Rotation paths and how fast each direction turns (degrees a step):
Each turn is a multiple of 5 degrees from 10 to 175, or 0.
Each row of a path follows its step; steps can be skipped.

step 1: [  3  -1  -4   4  -3  -8  -5  -7 -13  12   0 -26  19 -16 -12 -13  14   2
   0 -10 -11  14 -17  -1  30  21   5  -8 -17  -8   0  -7  13  17   3]
step 2: [ -5 -32   4 -14  -8 -13 -12   2  17  -5  14 -15  -5  15   2 -17 -16  -5
   8 -16 -13 -15  25   2   4  -2  14   1   9 -14  12   4  -2   6   8]
step 3: [ -5 -12   5   8   2  20   5 -11 -23 -17  -4   1  -8 -13   3 -23  13   8
 -11   0 -23   9  -3 -33  -2  -3   3 -16  -2 -19  -6  -7  -5   3   1]
step 6: [  4   8  -1   8  12  24 -11 -13 -13   4  -7  10  15  -7   1  -5  22   4
  -9  -9   2 -18  15 -15  -5  17  20  13 -20  12 -10   3  17  15 -10]
step 7: [-11   6  11   9   3  25  15  13  17  -1  18  10   4   5   2   5 -15 -19
   5 -12  -4  11  12  18  14   9  28   4  12  11  15   4 -11  -6   5]
step 9: [-15  -5   9   5  36   6 -11   4  -5  -1   3 -18  10  16 -22  19  -9   0
   6  -7  -1  -5  -1   0  15  19   5  -2 -14  16  21  -5   8   8  -5]
step 10: [-14 -26  -4  15   1   8  10  16  -5   4   7  -1  -7  -9  -2 -31  -5   5
   6 -10 -10  -6  -2  37 -17   0  -3  -5  -2  -3  11   1  -3 -15  11]
step 11: [ 20 -20   7   3  16  20   2   1 -31  -5 -11 -17   7   8  10  13  -9 -11
  -4 -14   8   3   1 -11 -17  -3 -12  -6  -3 -13   0  -7  20  15   0]
step 12: [ -4 -17  10   9  -3  -3  -3  13 -10 -14  16  11   0  23   4   5   9  18
 -13  -7  11  -3   2  21  20  10  -3 -18   6  12   8 -29 -13  -9   4]
step 13: [  7  -1  17  18  -4 -10   5 -18 -12  15  25  -6  -3 -12  17 -18   5 -14
 -14  -6   5  -6  -5   7 -13 -19 -12   5 -11  -1  -3  -8  27   2  18]
[ -3  -1   3   4  -3   1  -3   2  -1  -5   6   6   0 -12  -1  -7   0   5
   5   5  -5   6  -2   1  -7  -8  -3  -2   3   3  -5  -1   6   3   0]
145
[ -1   2  -4  -2  -3   5  -5  -6  -9   0  -5  -3  -1  -1   3   9  -2   1
  -6  -2 -14   1   1  -5  -3   1  -5  -1  -1   3  -3   0   5  -5  -4]
135
[-1  4  1  6  2  7 -8  2  1 -4 -2 -2 -1  3  5  1 -2  8  3  5  6  3 -1 -3
  6  8 -3  0 -6 -7 -6  5  3  3  4]
135
[  4  -3  -8  -2   1   0  -5   4   7   0  -1   4   2   0   3  -7   2  -1
  -2   2   0 -10  10   2  -1   6 -10  -4   3   6  -3   1   2   1  -1]
175
[ 5  0 -2 -1  3  2  1  5 -2 -9 -4 -5 -5 -2 -8 -4 -6  4 -1  7 -1 -5 -1 -2
 -6 -2 -2 -4 -5 -4 12  3 -3 -3 -3]
55
[  8  -4   0  -2   1   3   4  -1   1   1  -4   7   2   2   0   0  -2   0
  -3   2  -4   0 -11   6   7  -1   3  -2   7  -4   1   9  11  -1  -1]
110

step 0: [  4   5  -7   3  21  19  -9   1  -4  -6  14  -1  11   9   5  19  -2  12
  11  -6  16 -29  -9   5  -3 -32  12  13 -12   2  10  18  20 -26 -20]
step 2: [-25 -23   4  16   5  10  -4  17  -9  11   9  -7  22   9  -7  -7  18 -15
 -34 -10  18   1   2 -10  15   0  16   8 -11  23  -2  -2  -8 -15  16]
step 3: [ -5  11  17  28  11  11  -4  30  -8 -19   7 -18  17  -8 -11  18   9  -1
  -4  -5  11 -19  18 -12 -14  -5   3  12   4   4  -1  -5 -30  -6  19]
step 5: [ 10  19  -3   3  14  14 -11  20 -14  29  10  -3  10  11   4   1 -26  -7
 -29   0  10   5   6   2  -1 -13   2  15  28 -10   4   7  16 -16 -19]
step 6: [ 17  14   5   7  16  22 -22  11  24   0   0   8  13  15  22   0 -11 -10
  -5  -8  25   5   7   5   5 -15   5  28 -15  15   8  24   9  -3   6]
step 7: [  9 -13  -6  13  19  10  -9  11  -7  -5  20   2   0  -6   4  -9  -1 -31
  13   2   9  -7 -11   3  15 -20   7   6  -4   2  10  18   3 -16  47]
step 8: [ -2 -28 -21   9  14   4  -2  23 -27 -14  14 -13  -1  20 -14 -11   7  -9
  -1  -6   3 -15   9 -12  -1  -4  20  15 -13  -5   8   8 -10 -32  -7]
step 9: [-15  27   1  12  16  16  -6  22 -22  -2   2 -13  -9   3   6  -9  21  15
  -3 -11  28 -28  -3 -10 -17   2   9  -4   4   9   5  16  -9 -17 -11]
step 10: [ -8  -1  11   8  -7  23 -22  12  -5  11 -13  -7  17  -6  13   7   3  21
 -30 -12   4 -11 -23 -13  -4 -26   2  -9  12   9  10   2   5 -27  14]
step 13: [ 17   2  -4  26  14 -11 -23  22 -13   5  33  -4   6 -16   5  -6  18 -12
 -19   8   2  11  -1   5  -1  -9  23  14  15  -5  -8  18  -5  -9  10]
[ 4 -8 -3 -2 -8  0 -4  0  5 -8 -5  2  4  9  2 -3  2  6 -5  0 -6  6  0 -5
 -3 -4 -1  4 -7  3  2  2 -3 -4 -4]
170
[-4  0  0 -2 -2  4  6  1 -1  5 12  2 -1 -1  5 -3  1 -2 -5 10 -9 -1 -3 -3
  1 -6 -6 -5  0  8 -1 -3  2 -4  1]
135
[  0   3  -5   0   4  -1   7   0  -1   8  -5   0   2  10   1 -11   4  -3
  -2   4   5   4   0  -4  -2  -4   6  -4   2  -5  -1   0  -4   5  -6]
100
[ 1 -2  2  2 -5  3  9 -5  7 -4  5 -3  0 -3 -3 -4  4 -7 -3 -3  6  6  4  1
 11 -4  2  4 -4 -1  5  1  5  2  4]
70
[ 6 -2 -1 -2  1 -1 -4 -1 -2  2  6  6  2 10 -1  7 10 -5  6  2  0  1 -4  0
 -2  1  5  5 -1  2 -5 -1 11  5  4]
60
[  2   2 -13   4  -9   0   4  -3  -9  -1   5  -1   2   0  -2   5  -1   3
   5   4   0  -5  -1   0   5  -3  -2   6   1  -1   2   4  -8   6  -1]
85
[-8 -7  0  0 -4 10  2 -3 -6  1 -5 -6  7 -5 -4  4 10  2  4 -2  5  2  0 -3
 -4  0 -2 -7  0  4 -4 -1  1 -1 -3]
45

step 0: [  1 -24 -13 -14 -22   5  14   1  -3 -10  22   2  -5 -21 -11  -4 -28 -10
  -2   2  -5   2  23 -14 -10   3  12  -1 -24   1  -1   4   0 -13 -10]
step 2: [  2   5   2  19  13 -22  -2  -7   1  16   4 -12 -41  -9 -11  11   7  14
  -3 -15   4 -15  -6   1  -6 -17  26   0  12  -1  -9  -1  -5   9   5]
step 3: [ -6   8  20  23   7   0 -11  11  12 -12  -6  -4  14   8 -12 -14  30 -17
  -9  -1 -15  18   2  -7 -14  -4   0  18  25  -9  13   4  -8   0  -2]
step 5: [  4  10   7 -13   7   5   9  -9   3  14 -18  24  18  -8  16 -17   8   0
   7  -5   0   1 -13  -2  15   7 -21 -15 -16  16  -1   5  17  30  -8]
step 7: [-17  14   4  -1   9  23 -13  31 -13  -2   9   2  12  17   9  12 -20 -19
 -18 -13  -4  -3  -6 -18 -13  11  -5   2  12 -16   4  -7  -1  -6   4]
step 8: [  6  -6 -19 -27  -7  -3   1   5   0 -29  11 -18  -5 -16   9  17  11   0
 -16  10  30  -5   0   1  11  15  19   4  -1  -9  -8   6  -9 -13   0]
step 10: [ 14 -22   8   4  -9 -21  -5   5   6  16  16  -9   2   7  -3   4   1   7
  40  -3  -2 -12   7  25   0 -29   1   3  11  -1   8  -4  -7  -6   7]
step 12: [  2   1 -18  -6   5 -16   6 -17   8 -20 -19  19   5 -11 -11  11  13  -8
  -4   5   4  24 -17   8 -11   0   4  22 -11   1 -19  -1  10 -23  14]
step 13: [-12  16   8   8   9   6  -5  -4 -14  13 -22  -6 -21  -2  10 -12   0   8
 -14  10  -4 -15  -9 -14 -15  -5   2  21 -24  25   0   4  15  17   0]
step 14: [ -1  19   5  -7  -5   2 -10  14 -11   9  -9 -23  18   1 -13  -3  19   3
  11 -16   8   6   8   7  33 -10   6   9  11  19  21  -1  -8   7  18]
[ -1  -7   5   3   7  -9  -2  -4   8   1  -3  -1  -1  -9  -7   3   2   2
   0   0 -12  -1  -4   1  -4  -1   1   7   0   3   3  -1  -2  -2  -3]
40
[ 5  6 -9  1 -3 -7  3  0 -7 -5  2 -2  0 -6 -7  4 -1  9  3  7  1 -7  4  3
 -4 -3  7 -3 -1  0 -1 -6  0 -2  0]
170
[-1 -3 -4 -3  5  4  2  6  0 -5  1 -8  8 -1 -1 -5 -8  5  1 -8  1  7  4  0
 -5 -5 -2  5 -2 -2  4 -2 -8  2 -1]
100
[  0   3  -2   0   2  -4 -11   4   4  -1   2 -14  -4   5  -2   4   3  -4
  -5   2   1   4   4   3   0   5   4  -2   3   6  -2   0  -3   9  -2]
60
[  1   1  -3  -4   6   0   5  -1   5   0 -10   2   5  10  -7  -4  -4  -2
  -2   6   2  -2  -1  -2   4  -5   2   6   3   6  -2  -5   9   4  -1]
45

step 0: [  5 -20   0  15   2   7  20  20   4   0   3 -23  13 -25   0  13 -29  -6
  16 -16  13   2 -14  -5  -2  -8  12  -4  -1  28 -12  -3 -13 -11 -16]
step 1: [  8 -30 -20  -9  -2  -4   3   2  -8  -9   2  -6  11  29  -5   1 -10  -9
  -4  -7   1 -26  -8  -6 -20  -4 -12  16  21  -9  35  -8  -9 -10  -1]
step 2: [  6   8  -4 -18   0   4  15  24  -7  -7   6  -3 -14  -3   5  -3 -35 -13
  -9  16 -10   6 -17   0  18  -4  -3 -21  14  -8  -4  12  -9   2 -38]
step 4: [  1  -7  16   3  -1   8  10  17   8  -1 -35 -15  12  -6 -10   1 -15  -6
   1  16  -8 -17  -1   2  -1 -38  -8 -11   1 -18  27 -10  -6  -5 -11]
step 5: [-17 -19   0 -18 -12   1   5  22  -2 -11  11 -20   9  -7  18 -14  -2  -4
  -3  -3  27 -13 -12 -25   5   8 -29  -4   1   3 -10  20  -1 -15 -13]
step 6: [  3 -13 -22  -6  -7  -4  -2  28  16  29 -12   7  -2   8 -18 -13 -33  -1
  23 -14   3 -11  -9  -4  -5 -19  15   4  17  11   4   3   6   1  -3]
step 7: [-10 -37  17   0  -9   7   8   7 -16 -17 -14   8 -18  18  -9  -4 -17 -13
 -12   2  -9  12 -13 -10  -8  -1 -14   2 -13  -2  13   6 -27 -19 -13]
step 11: [-15 -19   0 -24  14 -22  24  23   6   7  12  -4 -12 -22  -9  -6  -3   0
  16  -7  17  16 -22 -14  -5  -6  -7 -10  10 -12  11  -7 -10   8 -13]
step 13: [  7 -23  -8 -12  -2  22  21  17   6 -17   5   9  13  -4  -1   3  -3 -10
   0 -10 -18 -17   4 -11 -24  -3 -27 -12  23  -9  10   4 -10 -10 -22]
step 14: [  8  -4  -6 -21  -9   5  -1  23 -11  -9  -4 -20   7   5   0  -8 -35   1
   3  -8  21   4 -33   8  26   4  12  13  13 -11   0   8  -6   8 -14]
[ 7  1 -5  3  0  5 -3 -2 -6 -7  3  4  4  9 -1  4 -6 -1  0 -2 -8  6 -3  3
 -2  5  3  3  4 -6 -2  5 -5  4 -6]
60
[  6   4  -2   0  -6   7   0   5   5  -6   2 -13   7  -1   6   2   0  -1
  -1  -1   2  -2   2   1  -7   1  -3   1   3   4   4   4   2   2   7]
85
[  3   2   5   1  -5   0   0  -6   3  -6  -9   1 -10   5  -4   4   5  -4
   0   3   2 -10   1   1  -4   1  -7  -2   6   0  -1  -1  -8   3  -4]
125
[ 4 -6 -5 10 -6  0 -1  2 -1 -4  4  6  1  0 -5  1  1 -3  1  7  1  0 -5  0
  3 -9 -5  5 -2  4  0 -6  5  5  6]
125
[ -1  -1   2   0  -5   4   0  -2   2  -5   2  -5  -9 -10   1   2 -10   2
  -2   0  -1  -1  -3   0   3   3   2   2 -14  -3   1  -1  -5   5  -3]
155

step 0: [  9  18 -18   0  10  -7  12  19  18   1 -15 -19   0 -14 -16   4   2 -20
   5   1   2  -8 -15   3  -1   1 -32  -2 -12  -4  37 -12   5  20  -1]
step 2: [  8   6  11  12  33 -27  10   0   9  26  16   1   5   0  13   7  25  23
   6   3  12  15  12  11  -2  -2  24   3  12   0  15  -6   8  -8  -6]
step 4: [  0  -4 -12   3   2   7  14  21   3  20  -2  11   1 -16 -16 -11 -13 -17
  23  14  14   1   7  -8 -18  -8 -29  -6  -5 -11  32  12  -7  18 -10]
step 5: [ -6  23   3  22  18 -19  -5  10  12  20  18  -2 -12  -5  -5  -9   0  20
 -12   8  34   3  18   3  -6 -12  -2   5  -7   4  32  -2  13   9   5]
step 7: [  8 -17 -14 -12  12 -18  34   4   5  22   0  16  19  -5   4  10   7  -9
  37   9  -9   3  -2   7  -6   4 -14  -9  -3 -10  18  -5 -10   7 -16]
step 8: [ 14   5   6  16   7  -4  -8  20   6  32   0  -1  -8 -26 -14   5  10   7
  24  15  19  -8   9 -13   4 -22  -5  -6  -1  -8  34  -9   1  -7  -7]
step 9: [ 11  26   5  23  32   9  -1  13   2   7   8 -31 -11   0  -7 -10   4  -8
 -11  -4  14  19  -1   7 -13   9  -4   5  12  -9  30   6  15  14  -8]
step 10: [ -3   0 -13  -7  25 -26  38   5  18   3   2  10  15  11   7 -11   3  -1
  -3   4   3  18   8  16 -27   6 -10   9   7   2  15  16  -2  20 -11]
step 12: [  2  11   1  18  22  14  -6   7 -10  31  13 -14  -3 -16  -5   7   7 -15
  21  -5  11   6  -8   2   6  14  -2 -16 -15 -18  33 -19  14   8   4]
step 14: [ 18   7 -16   0  19 -40  21  22  22   3  -7  -9  -3   4   4   2  11   8
   1  16  13  -9   3   2  -8 -23  -7  10  12  16  19   6   3   4 -15]
[  4  -3  -5   4  -1   1 -10  -2   0   7   7  -2   2   7   2   4   1   0
   6   4   3  -2   6  -5   1  -6   2   7  -3   1  -2   5   8  -1   5]
110
[-4 -9 -2  4  2  5  4 -1 -4  3 -6  5  2  7 -2 -5 -1  6  4  2 -2 -4 12  4
 -3  5 -7  3  1  1 -1 -1 -5  2 -2]
120
[ 2  3 -3 -1  2  0  3 -2  4 -3 -4  6  7  1 -6 -2 -2 -7  8  3  5 -6 -5 -8
  3 -4 -2  3 -1  7 -5 -8 -2  5 -5]
100
[ -4  -1   1   1   8  -2   0   6   2   4   2   1  -5  -5  -3   0   1   9
   1  -4   3 -10  -6   1   8  -2   0   5   7   4  -3   4  -5  -2   7]
120
[ 14   2   3   0  -1   1   1  -1   0  -1   1  -6  -1   2  -1   4   1   6
   6   2  -3  -1  -1   3   2  -2  -3   3   9  -5  -3  -4  -2  -9 -10]
60
[-2 -3  2 -3 -4  5  6 -4  2  1 12  3 -3  3  1 -4 -5 -4 10 -1  6  8 -5  5
  1  1 -3 -2  4  0 -2  7 -3  2  1]
125
[-4 -1 -2  3  1 -2  4 -5 -1  7 -3  5  5 -4  9  3  3  0  7 -3 -1 -1 -3 -1
  3  6 11 -2 -4 -8 -7 -3 -1 -4 -2]
80
